In the rows, 128 means zero.
The rows below come in pairs that one turn or mirror swaps. Which row does each named row swap with?
Vad: [132 121 143 134 130 140 139 119 131 130 109  78 121 113 145 124 107 128
 122 150 160  82 131 152  84  93 131]
lipa: [ 82 127 135 126 115 138 123 131 124 107 119 108  95 159 132 109 114 174
 135 161 139  96 163 153 129 134 102]
Fak: [108 116  86 165 123 137 127 135  81 150 119  94 114 119 148 148 120 138
  95 134 100 143 107 139 141 134 144]
tamo: [ 88  76 154 118 131 144 163 100 131 135 121  72 114 121 121 108 132 138
 130 102 137 118 125 162 132 120 135]
poviv: [111 115  84 112 135 142 159 136 136 106 130 111  79 134 127 100 132 165
 103 112 163 142 143 139 123 115 126]
zanez: [130 128 123 137  91 169 115 139 143 141 117 140  91 133 135 128 107 142
 129 117 114 144 104 154 112  85 118]
voz: [114 147 132 117 118 114 130 152 102 139 113 124 132 121 155 117  93 137
 147 113 150 130 176 140 126  89 131]
nekad: [108 107 128 146 128 137 128 153 143 141 119  68 109 101 137 123 112 162
 134 142 150  82 133 143  90 101 128]
gib: [104 113 130 135  98 125 106 142 152 116 155 111 111 114 114 123 133 133
  91 143 171 161 155 117 109 123 130]
sufon: [110 109  97 149 142 146 129 128  76 151 134  96  97 117 144 146 129 126
  80 133 103 138 102 141 128 125 138]
mil: [125 129 129 156 125 151 133 152 136 142 111  60 110 111 133 133 109 143
 131 129 157  83 131 138 102 101 128]
lum: [107  98 103 128 109 105 118 132 151 141 108 136 120 118 109 138 129 117
  96 152 102 142 151 143 178 133 143]
tedu: [117 109 149 145 130 140 116 122 117 109 137 125 133 173 162 119 133 105
 118 123 145 161 165 121 108 126 138]
guv: [ 98 141 110 105 142 152 133  94 118 132 174  98 121 121 133  96 120 114
  86 136 128 119 146 147 155 139 128]
goref: [110 121 159 135 140 168 138 160 141  95 148 140 111 128 122  98 124 125
 126 129 110 123 160 147 109 156 110]
rali: [111 132 136 124 139 144 126 127 141 146 164 111 102 122 163  94  98 150
 129 158 140 147 163 168 139 139 123]
tes: [115 107 109 121 132 148 116 142 137 110 121 128 108  98 145  82 106 102
 136 113  90 136 129 169 118 112 136]
fibam: [108 131 119 139 117 103 124  80 108  86  99 130 126 127 152 104 115 143
 104 149 103 120 151 148 135 123 134]
fabaz: [111  94  98 168 124 148 137 133  84 141 118 103 101 132 150 156 122 137
  83 137 110 132 108 148 143 147 142]
Limi: [ 88 120 166  94 141 124 134 148 136 125 119 125 136 144 140 103  94 139
 121 139 131 146 116 155 108 110 132]
Fisa: [128 130 127 154 132 144 119 130 139 135 110  67 104 107 118 131 113 160
 121 146 149  82 135 142  98  96 126]
Kifo: [116  99 132 137 149 140 142 114 114  91 130 110 152 105 114  98 133 151
 129 139 140 120 151 124 162  73 113]
mik: [130 159 107 143 107 144 142 143  91 116 113 140 117 129 107 131 100 146
  89 168 112 153 146 135 150 110 111]
kel: [ 80 128 138 138 126 119 134 119  74 122 182  85 111 138 141 114 125 124
 107 143 144 124 141 152 145 119 116]
fana: [110 105  91 155 124 149 141 137  75 157 120 101 103 133 161 128 123 136
  93 126  98 140 109 151 128 134 143]
Gam: [110  98 121 113 118 113 108 132 147 130 105 123 119 135  97 134 110 108
  93 152 107 131 137 135 178 143 144]
dezi: [130  98 127 109 145 150 130 124 117 109 135 116 110 119 139 120 103 131
 163 135 156 132 139 106 112 152  87]
meb: [108  87 152 104 100 159 117  95 106 137 137 129 130 127 128 143 139 140
 148 116  98 107 152 157 149 130 115]
relof: [102 123 138 147  85 136 134 168 140 104 134 100 142 147 135 134 126 125
  88 141 131 157 144 140  95 138 133]
pide: [117 110 117 133 139 150 152 137 132  97 134 114 148 119 109  94 153 160
 143 137 128 110 171 111 142  91 120]
nes: [123  89 118 113 103 122 122 141 152 148 114 145 130 122 104 135 132 104
 102 160 107 137 149 139 163 146 137]
Nisi: [102 109 100 170 131 152 134 143  85 157 128 103 122 125 157 136 134 149
  91 140  95 136 114 160 133 125 141]
sesok: [115 182 119 134 122 153 147 145 110 134 131 134  95 111 156 140 135 144
 129  97 125 127 126 131 129 119 135]
kovo: [ 89 102 146 147 122 110 148 137 115 103 129 132 131 119 130 131 113 102
 111 125 151  83 167 173 115 134 119]
kugil: [119 123 166  95  62 141 157 127 125 114 139 119 113  98 113 105 108 134
 120 136 133 116 125 150 135 132 120]
vako: [130  80 146  97 115 182 157 144 110 136 122 107 128 151 117 138 104 128
 130 116 130 131 152 158 130 135 165]
zikik: [134 129 175 119 119 136 122 134 142 114 144 129 138 110 114 107 127 121
 159 120 129 146 133 149 137 155 114]
mitu: [110  90 103 168 128 154 133 142  84 159 131 103 100 122 167 134 110 144
  91 127 118 134 111 141 142 126 144]
Bok: [146 142 124 144 140 182 144 163 107 118 107  93  86 138 119  97 116 149
 142 137 130 122 133 132 132 128 125]
duli: [ 93 118 171  94 110 124 154 103 142 123 109 134 128 115 129 146 128 122
 130 128 122 135 129 124 124 152 106]
rosut: [133 120 124 143 120 144 125 121 146 129 121  65 106 103 131 126 108 131
 131 136 163  99 140 155  83  95 135]
rago: [102 114 101 167 130 156 118 147  85 169 121 117 100 120 146 144 120 125
  92 140 104 143 111 152 128 130 135]
fega: [135 130 143 102 117 138 147 157 127  77 128 129 110 141 123 147 117 146
 126 104 125 143 168 154 145 112 134]
Nebag: [119 122 143 146 131 162 117 184 147 107 127 125 107 110 116 114 154 116
 118 108 140 114 130 160 136  96 143]
Suto: [124  83 114 111  93 125 126 138 159 131 123 129 113 120 102 145 131 110
 105 161 104 117 144 134 175 136 127]
zop: [117 105 107 164 122 142 147 141  75 160 124 114 111 113 151 120 117 146
  87 138 105 141  98 155 135 137 136]
muv: [114 112 126  97 106 128 137 170 105  96 149 124 109 120 106 156 135 150
 136 119 150 156 145 122 121 109 126]
Vaked: [113 100 133 125 136 139 166 127 119 108 131 117 158 109 106  98 147 144
 132 140 137 113 147 106 148  83 115]
Fugo: [121 102 141 139 130 132 138 112 118  87 116 103 155 121 110 105 146 149
 127 138 136 103 148 113 157  80 109]
fifov: [147 141 116 157 129 157 135 120 126 117 117 128 106 148 103 150 102 169
 101 155 137 123 150 139 121 149 142]
Tofi: [119  83 116 112  89 115 129 122 137 145 117 125 121 126 121 138 144 111
 114 154 109 152 144 135 178 144 139]
fopa: [102  91 122 125  83 113 132 146 149 138 122 126 125 114 108 139 132 113
 107 165 107 137 149 128 174 136 149]
zal: [100 103 136 125 142 157 147 135 110  86 132 114 151 126 107  98 143 141
 139 142 136 111 159 125 152  80 109]
Tope: [128  93 130 121 145 130 146 124 121 103 136 112 152 123 113 106 149 129
 126 122 148 101 140 114 153  71 114]
resu: [122  85 117 124  99 108 134 148 141 142 128 121 122 115 103 137 142  87
 103 141 113 147 141 133 153 147 156]
nilu: [102  98  96 160 123 153 137 133  77 148 119  97 105 122 149 146 118 139
  81 116  95 133 114 147 126 107 134]
nibe: [106 146 130 115 121 155 122 135  90 120 138 114  98 124 100 117 145 131
 114  91 103 125 138 129  83 112 126]
Mepi: [118  79 121 115 119 102 113 142 153 141 121 131 117 133 108 142 136 106
 108 155 108 136 155 134 168 134 132]
Ton: [118 116 100 125  90 129 116  82  99 117 108  97 110 111 131 137 115 124
 108 154 109 120 159 126 112 166 126]
gurom: [129  98 160 123 120 116 128  98 117 127  78 106 151  96 123  97 115 110
 125 118 122 125 175 143 122 121 127]
zapo: [ 74 119 127 110 113 123 127 113 100 130 154 119  93  84 134 127  86 112
 135 121 147 113 125 137 116 112 127]
zalek: [147 134 146  93 134 149 140 124 118 135 123 106 103 107 133 155 114 144
 107 171 134 140 132 138 103  83 117]
sovon: [ 96 151 156 112 122 162 115 125  99 145 115 103 111 138 150  98 120 148
 131  95 143 142 126 136 112 117 152]
bunat: [ 97 121 127 152  98 146 143 112 110 109 147 120 126 105 138 125 130 125
 165 139 100 108 168  94 128 109 137]
difo: [ 89 102 108 136 136 150 146 154  77 157 129  99  99 113 146 121 126 127
  83 139 107 142 106 146 140 133 149]
vun: [153 121 122 157 119 130 127  89 121 108 135 137 130 123 131 118 122 137
  97 106 165 135 155 144 110 104 110]
niki: [123 102 130 125 131 145 149 118 125 114 118 111 140 119 111  94 142 140
 152 124 125 109 145 108 158  64 111]
muk: [122  97 115 115 103 107 116 137 139 149 108 133 121 137  99 130 148 105
 105 153 108 125 147 126 154 152 149]
Pudul: [114  95 136 117 142 131 141 118 129  97 118 101 160 109 114 101 151 136
 128 127 135 110 147 114 157  89  99]
Naz: [116 106  99 167 125 144 122 138  82 132 121  91 116 118 149 139 112 151
  82 114 102 140 114 148 145 144 150]
Tis: [ 85 114 134 127 135 157 133  94 126 105 126 119  88 103 149 121  72 128
 122 100 124 112 142 140 110 138 128]
zoz: [123 117 130 147 131 140 113 136 141 122 112  61 104 121 124 140 116 138
 136 150 159  92 142 140  90 104 141]
Vuru: [125 127 145 104 109 139 162 104 123 131 126  99 109 142 159  95 111 126
 100  94 140 136 158 156 113 111 156]
ber: [114  98 114 118 109 117 115 132 140 142 109 128 132 119 102 148 128 110
  97 170 113 139 135 127 175 144 137]
poki: [135 106 148 141 124 153 123 140 128 140 107  72 118  93 140 138 119 147
 139 142 146  80 131 145  87 101 119]
gizo: [126 130 127 139 127 136 133 143 128 137 115  68 108 104 134 130 126 135
 130 149 153  77 130 143  80 100 133]
Lodap: [137 122 118 128 134 153 124 129 123 119 172 118 134 122 142 115 132 132
 154  91 142 118 145 135 124 153 163]
pemis: [124  88 116 121 105 121 121 120 164 147 116 129 129 136 110 135 144 105
  99 167 118 130 135 134 162 140 145]

difo swaps with resu
Fisa swaps with Fugo
meb swaps with zanez
goref swaps with Vuru
sovon swaps with zikik
Pudul swaps with mil
Tofi swaps with rago
fega swaps with Tis
ber swaps with Fak
duli swaps with sesok
rosut swaps with zal

